-2	-3	22	14	22	-18	-1	26
-3	4	26	12	18	-17	5	26
1	6	-18	-17	-23	16	2	-27
4	-30	-26	9	15	-6	-16	1
5	-28	-29	8	14	-2	-15	-4
-6	20	33	5	4	-10	13	19
-4	9	30	11	15	-16	6	25
-1	-12	11	17	26	-18	-5	25
:
-2	22	22	-1
-3	26	18	5
1	-18	-23	2
4	-26	15	-16
5	-29	14	-15
-6	33	4	13
-4	30	15	6
-1	11	26	-5

-2	-1	32	18	22	19	-2	15	-10
-29	-6	-41	-11	-26	-34	3	-5	-3
-3	-2	23	15	20	20	-3	9	-10
-19	-4	-5	7	-2	4	-22	-6	-2
:
-2	32	22	-2	-10
-29	-41	-26	3	-3
-3	23	20	-3	-10
-19	-5	-2	-22	-2

-14	-4
15	9
18	-26
14	-20
7	-20
-25	9
28	16
-35	-21
10	7
39	-6
-6	36
2	-39
:
-14
15
18
14
7
-25
28
-35
10
39
-6
2

-35	-7	-30	11	27	-4
30	12	4	15	-2	29
11	-21	12	-2	-17	-31
1	16	29	-25	-14	-30
:
-35	-30	27
30	4	-2
11	12	-17
1	29	-14

-6	-32	10	6	28	-22	13	-13	6	13
2	-12	-30	30	33	-3	-3	-1	1	6
-4	-9	-17	-6	-5	-15	2	3	12	-5
-29	28	20	-13	-13	-27	6	-21	7	0
:
-6	10	28	13	6
2	-30	33	-3	1
-4	-17	-5	2	12
-29	20	-13	6	7

18	-11	-8	2	-4	-12	-20	20	20	2	8	4	-29
27	-7	13	1	-8	4	19	-10	-9	-4	-2	9	12
34	30	2	8	-15	-21	-4	6	5	16	-19	-2	-2
:
18	-8	-4	-20	20	8	-29
27	13	-8	19	-9	-2	12
34	2	-15	-4	5	-19	-2

3	-13	-2	-10	-4	3
3	19	-10	25	22	0
-9	5	22	18	3	7
3	24	-17	22	-23	-1
5	7	13	21	5	-1
-5	19	-5	-4	-10	-3
2	2	-22	-9	9	4
7	-16	-11	-10	0	17
9	3	19	-36	-14	14
:
3	-2	-4
3	-10	22
-9	22	3
3	-17	-23
5	13	5
-5	-5	-10
2	-22	9
7	-11	0
9	19	-14
---
28	1	20	-20	17	9	-2	9	13	-17	17	-30	-14
-38	27	3	-29	-27	-8	3	13	8	-23	17	-13	8
0	39	-4	-6	-3	2	12	7	4	-20	27	-17	11
-30	38	2	-20	-29	-6	6	2	7	-21	19	-13	9
7	11	24	-13	23	4	4	4	8	-14	12	-18	-4
-11	34	-2	-8	10	-1	17	2	7	-14	22	-17	5
:
28	-38	0	-30	7	-11
1	27	39	38	11	34
20	3	-4	2	24	-2
-20	-29	-6	-20	-13	-8
17	-27	-3	-29	23	10
9	-8	2	-6	4	-1
-2	3	12	6	4	17
9	13	7	2	4	2
13	8	4	7	8	7
-17	-23	-20	-21	-14	-14
17	17	27	19	12	22
-30	-13	-17	-13	-18	-17
-14	8	11	9	-4	5

-2	24	16	-3	-9	-16	-23	-20	-11
-4	-24	-22	26	32	-11	-29	-6	42
12	-21	-23	-12	-1	9	24	29	14
-2	24	-16	-11	19	-8	-17	22	-5
9	-10	-19	-14	-5	3	18	16	-1
0	-7	15	25	31	26	17	-3	-13
-4	-18	-10	19	-3	-15	11	13	-15
-14	-17	-31	-11	27	38	-8	-30	-19
3	-5	15	16	10	-2	-15	-20	-14
:
-2	-4	12	-2	9	0	-4	-14	3
24	-24	-21	24	-10	-7	-18	-17	-5
16	-22	-23	-16	-19	15	-10	-31	15
-3	26	-12	-11	-14	25	19	-11	16
-9	32	-1	19	-5	31	-3	27	10
-16	-11	9	-8	3	26	-15	38	-2
-23	-29	24	-17	18	17	11	-8	-15
-20	-6	29	22	16	-3	13	-30	-20
-11	42	14	-5	-1	-13	-15	-19	-14

-19	-13	-26	-13
-27	39	-1	23
15	-23	-4	5
-3	26	-14	12
4	20	-33	-13
-9	-13	-15	-6
22	5	28	14
-16	-32	-22	-26
12	0	32	13
:
-19	-27	15	-3	4	-9	22	-16	12
-13	39	-23	26	20	-13	5	-32	0
-26	-1	-4	-14	-33	-15	28	-22	32
-13	23	5	12	-13	-6	14	-26	13

1	0	-2	-8	5	33	-9	-4	15	0	3	-21	-9	-6	-10
20	-4	-5	9	-1	3	-13	-4	-10	4	-24	13	23	-20	-11
-4	1	-6	-3	-8	-11	-5	5	14	-2	22	-10	-6	-1	-5
-3	27	5	1	-10	-1	-10	-11	7	-5	2	-14	-9	-15	-22
-9	0	20	-6	4	-9	-7	25	5	14	-8	-8	0	-10	-14
-9	2	11	-11	4	1	-14	-14	3	10	-6	-12	31	-18	-20
:
1	20	-4	-3	-9	-9
0	-4	1	27	0	2
-2	-5	-6	5	20	11
-8	9	-3	1	-6	-11
5	-1	-8	-10	4	4
33	3	-11	-1	-9	1
-9	-13	-5	-10	-7	-14
-4	-4	5	-11	25	-14
15	-10	14	7	5	3
0	4	-2	-5	14	10
3	-24	22	2	-8	-6
-21	13	-10	-14	-8	-12
-9	23	-6	-9	0	31
-6	-20	-1	-15	-10	-18
-10	-11	-5	-22	-14	-20

12	40	-10	-39
10	33	-5	-31
8	4	-5	-14
-10	-14	-6	12
:
12	10	8	-10
40	33	4	-14
-10	-5	-5	-6
-39	-31	-14	12

4	-30
-9	36
1	-34
10	-6
-9	41
20	-24
-6	43
:
4	-9	1	10	-9	20	-6
-30	36	-34	-6	41	-24	43
